In the data rows, the value 128 means zero.
Some points, one per row:
array([160., 115.,  66.,  80., 144., 168.,  92., 119., 168., 149., 124., 117., 174., 104., 152., 106.])
array([113., 128., 167., 119., 131., 140., 132., 131., 124., 140., 149., 124., 109., 115., 100., 158.])
array([146., 105.,  76.,  69., 160., 156., 113., 107., 152., 142., 167., 113., 155.,  92., 147., 128.])
array([211., 158., 201., 229.,  65., 158., 136., 100., 101., 117., 113.,  84., 175.,  65., 173., 229.])
array([171., 185., 126., 136.,  95.,  69.,  98.,  83.,  91.,  89.,  60., 224.,  76., 165., 111.,  87.])
array([158., 128., 115., 126., 171., 105.,  98., 117., 144.,  97.,  94., 137., 160., 128., 105., 118.])
array([ 79., 112., 151., 160., 109., 123., 172., 156., 118., 145., 145., 133., 106., 120., 136., 151.])
array([201., 202.,  97.,  74., 144.,  59.,  18.,  91., 100.,  48.,  54., 184., 177., 193.,  45.,  32.])
array([136., 123., 109., 127., 138., 149., 120., 120., 153., 158., 126., 106., 143., 109., 141., 132.])
array([ 56.,  57., 130., 114., 150., 181., 207.,  93., 162., 205., 207.,  68.,  77.,  79., 171., 188.])
array([133., 115., 102., 131., 141., 138., 136., 122., 151., 145., 130., 121., 146., 122., 160., 131.])
array([130., 119., 112., 117., 156., 155., 140., 121., 163., 143., 120., 122., 130., 118., 132., 134.])
array([132., 116., 113.,  96.,  78., 158., 117., 151., 169., 132., 165., 133., 149., 111., 157., 118.])
array([132., 134., 137., 148., 126., 104., 140., 150., 112., 120., 112., 135., 117., 148., 134., 104.])
array([ 79., 141., 191., 192.,  78.,  91., 177., 184.,  91., 106., 104., 150.,  73., 158., 126., 149.])
array([133., 203., 127., 150.,  68.,  60.,  94., 153.,  64.,  61., 106., 154., 121., 189.,  51., 104.])
array([140., 129., 109., 131., 147., 118., 126., 126., 122.,  93., 108., 141., 125., 136., 158., 125.])
array([ 99., 178., 203., 204.,  67.,  46., 162., 179.,  57.,  78.,  54., 152.,  69., 165.,  72., 105.])
array([122., 128., 132., 132., 113., 130., 124., 144., 109., 138., 123., 135., 104., 139., 127., 112.])
array([ 73.,  50., 117., 108., 159., 168., 154.,  60., 190., 181., 187.,  73., 126.,  73., 149., 170.])
array([163., 184., 119., 102., 124.,  85.,  84., 113.,  99.,  67.,  60., 160., 143., 173.,  67.,  74.])
array([147., 141.,  83., 127., 132., 129., 127., 142., 120., 101., 104., 133., 155., 136., 145., 129.])
array([135., 144., 118., 119., 153., 127., 136., 131., 149., 123., 124., 116., 124., 130., 100., 113.])
array([155., 105.,  75.,  95., 178., 174., 122.,  66., 168., 145., 153.,  89., 150.,  95., 165., 123.])
array([163., 206., 113., 119., 117.,  73.,  70.,  74.,  74.,  65.,  73., 204., 123., 177.,  96.,  64.])
array([ 28., 121., 175., 191., 152.,   8., 155., 155.,  73.,   0.,  89., 156., 216., 194., 161.,  51.])
Then 12 other points, each followed by its number:
array([111., 129., 112.,  89.,  82., 159., 142., 167., 154., 128., 142., 161., 159., 107., 164., 145.]) 0
array([135., 103., 112., 141., 144., 145., 138., 127., 153., 155., 158., 114., 129., 107., 145., 153.]) 1
array([132., 167., 135., 131.,  82., 109., 116., 168., 101., 103., 107., 135., 133., 173.,  79., 104.]) 2
array([103., 122., 161., 147.,  96., 127., 134., 139., 140., 159., 142., 139.,  97., 121., 128., 163.]) 3
array([149., 133., 114., 103., 173., 117., 107., 120., 102., 114., 117., 137., 177., 136., 106., 127.]) 4
array([164., 206.,  97., 109., 135.,  83.,  73.,  79., 103.,  57.,  80., 217., 134., 176.,  67.,  74.]) 5
array([129., 140., 133., 131., 116., 123., 125., 122., 128., 131., 132., 129., 125., 128., 101., 121.]) 6
array([123., 116., 117., 139., 140., 128., 146., 132., 158., 138., 140., 103., 146., 107., 150., 128.]) 7
array([147., 145., 137., 128., 160., 112., 132., 135.,  92., 102., 102., 122., 159., 136., 126., 133.]) 8
array([143., 146., 172., 170., 114.,   0., 128., 244.,  19.,  20.,  58., 247., 114., 115., 176., 109.]) 9
array([123., 137., 170., 147., 104., 117., 154., 150., 102., 142., 137., 128., 102., 143., 117., 143.]) 10
array([138., 104., 112.,  86., 162., 138., 111., 122., 115., 145., 145., 107., 145.,  91., 166., 129.]) 11
Which two of these numbered points are nearest to each point below, ignoring the 3 directions in which the first points spread most? Their numbers follow each, nearest first.
array([137., 119., 115., 122., 150., 139., 124., 119., 135., 129., 161., 128., 141., 138., 135., 128.]) > 1 10
array([117., 174., 158., 173.,  41.,  64., 100., 183.,  62.,  77.,  89., 160., 107., 196.,  54., 107.]) > 2 6
array([126., 122., 163., 131., 136., 132., 149., 141., 129., 133., 143., 127., 109., 126., 105., 144.]) > 10 6
array([150., 127., 103.,  92., 103., 163., 100., 122., 151., 119., 137., 148., 169., 114., 156., 120.]) > 0 7
array([153., 178., 102., 119., 108.,  81.,  93.,  95.,  91.,  83.,  89., 203., 121., 178.,  84.,  81.]) > 5 6
array([193., 180.,  84.,  73., 128.,  95.,  50.,  82.,  96.,  67.,  84., 193., 145., 186., 117.,  75.]) > 10 1
array([138.,  86., 106., 104., 156., 162., 120., 129., 156., 153., 158., 102., 135.,  80., 155., 134.]) > 1 11
array([129., 121., 108.,  85., 111., 152., 118., 138., 166., 138., 123., 140., 182., 112., 187.,  89.]) > 0 7
array([ 89., 130., 163., 176.,  92., 100., 159., 169., 103., 140., 141., 153.,  72., 139., 121., 173.]) > 3 10
array([182., 160., 102., 112., 157., 116.,  95., 100., 107.,  94.,  94., 151., 183., 140., 110., 103.]) > 8 4
array([142., 135., 120., 130., 148., 116., 116., 115.,  97., 109.,  98., 141., 150., 131., 129., 107.]) > 8 11
array([137., 128.,  92., 109., 143., 121., 128., 114., 147., 139., 138.,  93., 169., 116., 156., 115.]) > 7 1
array([ 93., 102., 153., 133., 111., 129., 158., 128., 123., 138., 160., 131.,  89., 124., 123., 169.]) > 3 10
array([114., 110., 141., 158., 111., 129., 145., 144., 117., 143., 145., 111., 118., 134., 135., 143.]) > 1 6
array([113., 110., 112., 143., 146., 144., 157., 138., 144., 141., 148., 111., 122., 104., 136., 138.]) > 1 7
array([121., 100., 166., 138., 138., 127., 141., 119., 131., 147., 133., 121., 106., 131., 123., 149.]) > 10 6
array([148., 131.,  84., 131., 155., 131., 135., 122., 118.,  93.,  79., 157., 172., 131., 147., 111.]) > 8 7
array([128., 156., 136., 134.,  80.,  86., 123., 166., 115., 115., 136., 136., 127., 163., 100., 116.]) > 2 10
array([ 86., 142., 188., 192.,  61., 109., 164., 196., 102., 117., 129., 145.,  68., 143., 106., 162.]) > 3 6
